In the data rows, the value 128 means zero.
Here are some numbered points:
[146  96 143 112 119  96 159 122 120 152 123 134 177 129] 0
[140 233 176 107 105 145  44 202 180 110  91 208 178 113] 1
[151 152  99 100 128 141 120 130 130 125 129 105 110 149] 2
[ 96  82 142 142 144  78 157 133  92 177 144 140 137 145] 3
[114 107 150 124 131 184 133 140  99 120 117 129 146 113] 4
[149 161  70 143 144 138 140  82 108 139 130 122 101 124] 5
[119 211  84 157 102 170  73 171 130  98  70 148 121 133] 6
[135 225  71 129 119 164 132 137  81 138 123 112 154 161] 7
[100  77 120 158 174  83 150  99 123 150 152 122  73 125] 8
[116  86 150 126 125  76  99 149 108  98 160 145 187 131] 9
[165 160  73 119 109 175  78 136 107 103 105 123 132 118] 10
[162 100  95 147 135 165 100  82 137  85 173 113  60  80] 11
[185 225 123  81  54 214  69 122 191  60 138 157  80 146] 12
[172 144 105 153  91 213  38 155 140  72 161 136 111 143] 13
[175 220 140  99  74 167  58 162 182  67 155 126 183 150] 14
[145  77  75 132  75 134 106  89 112 110 180  99 101 118] 15
[145 192 108 125 101 184 122 152 158 116 102 119  78 108] 16
[141  97 141 121 191  82 174 132 120 176 125 106  66 131] 17
[ 78 182 114 123 122 134 133 171  91 129  70 138 178 139] 18
[143 211  76 154 145 153 122 129 201  90 124 102   8 149] 19
[138  54 138 129 156 146 202  87 119 170 169 105  88  99] 20
[118  40 150 158 151 111 103 107 108 153 124 123 131 100] 21
[157 171 114 101 107 148  74 141 160 117 158 136 128 145] 22
[ 87 245 140 151 135 115 125 190 142  72  65 148 197 168] 23
[117  61 198 112 173  67 176  83 112 169 150 112  83 112] 24
Which five points above are nearest to each new point, looking only along the 4 directions in which the numbered points spread most? Their numbers follow each, nearest first.
[147 212 116 134 127 172  26 147 144  97 147 182 155 118] 14 22 13 6 10
[138 159 118 136 121 136 126 145 115 149 128 118 115  84] 2 4 5 22 10
[161  26 143 154 149  70 156  66 119 163 195 108  91 155] 20 24 8 21 17
[129 127 216  67 140 125 157 184 125 126  83 135 235  95] 9 0 18 4 3
[ 67  82 192 103 149  83 208 114 111 193 124  76 132 144] 3 24 17 8 0
[135  60 194  69 151 114 114  91 160 141 129  55 130 105] 21 24 0 8 20
[ 57 107 139 150 129 122 129 154 121 126  89 106 195 145] 0 18 4 9 3
[164  41 133 122 145  70 113  94 144 221 224  92  60 106] 20 24 8 21 17
[126  79 166 141 150 121 192 117 126 107 120 119 100 120] 8 17 3 21 20
[148 119 125 146 101 135  96 124 143  51 132 157 119  90] 22 2 4 10 13
[102 152 141 110  78 143 117 135  97  92 108 167 191 127] 4 18 9 0 10
[106  55  96 135 154  97 114  84 118 179 151 112  58 122] 20 8 17 21 24
[142  69 154  98 114 110 105 122 117 125 163 110 129 126] 21 0 9 4 15
[147  70 134 129 133  66 123  75 142 139 162 140 174 104] 21 0 9 3 4
[148  37 158 104 113  97 187 103 129 146 110 113 152 124] 21 3 0 8 24
[101 213  93 164 111  82 102 178 126  86 130 147 181 134] 18 23 6 7 4
[120 157 118 145 137 182  87 145 118 125 128 132  86 130] 2 16 10 22 5
[126 135  82 129 153 176 160 148 116 136  77 111 130 118] 5 2 7 4 10
[117 171 138 131 129 199 140 123 124 128 133 137 150 103] 2 4 10 22 16
[166 173  79  92  58 149  52 105 185  54 160 131 112 130] 13 12 22 14 10
[125  87 158  78 113 151 109 115  74  96  92 123 231 153] 9 4 0 21 18
[123 178 151  62  98  97 136 148 143 170 101 144 180 135] 18 0 4 9 23
[160  65 129 121 126  90 162 117 134 174 136 103 105 152] 8 21 20 17 3
[121  22 123 167 158  76 174  63 150 186 135 112  97  97] 20 24 8 17 21
[140 100 109 124 152  68 153 107 114 164 135 103 149 144] 3 0 21 8 4
[156  56 169 100 157 107 117 121 101 157 121 120 151 116] 21 0 3 9 4
[169  94 162 155 127  84 124  86 125 156 219 141 110  93] 21 20 8 24 0
[130 112 113 122 124 122 141 105  99 130 158 112 152 141] 4 0 21 2 3
[103 203  82 185 120 195 108 142 144  42 148 155 120 148] 6 10 16 7 22
[ 88  61 124 108 157  63 224  91 122 197 104  86 166 148] 3 8 17 24 21
[ 96 112 170 127 152  97 200 130 136 167 148 122 104 142] 17 8 3 24 0
[100 157  76 166 133 142 106 127 139  78 109 122  87 129] 2 5 16 10 7
[138  93 147 107 129 117 111 131 138 111 128 124 116 102] 4 0 21 2 9
[120  64 138  81 140 100 132  67 135 121 136 102 114 138] 21 8 20 0 3
[141  38  88 151 154 118 151  96 136 159 144  90  20 135] 20 8 17 11 24
[ 88 163  57 152 113 168 216 154 102 123  15  93 131 120] 7 18 5 2 6
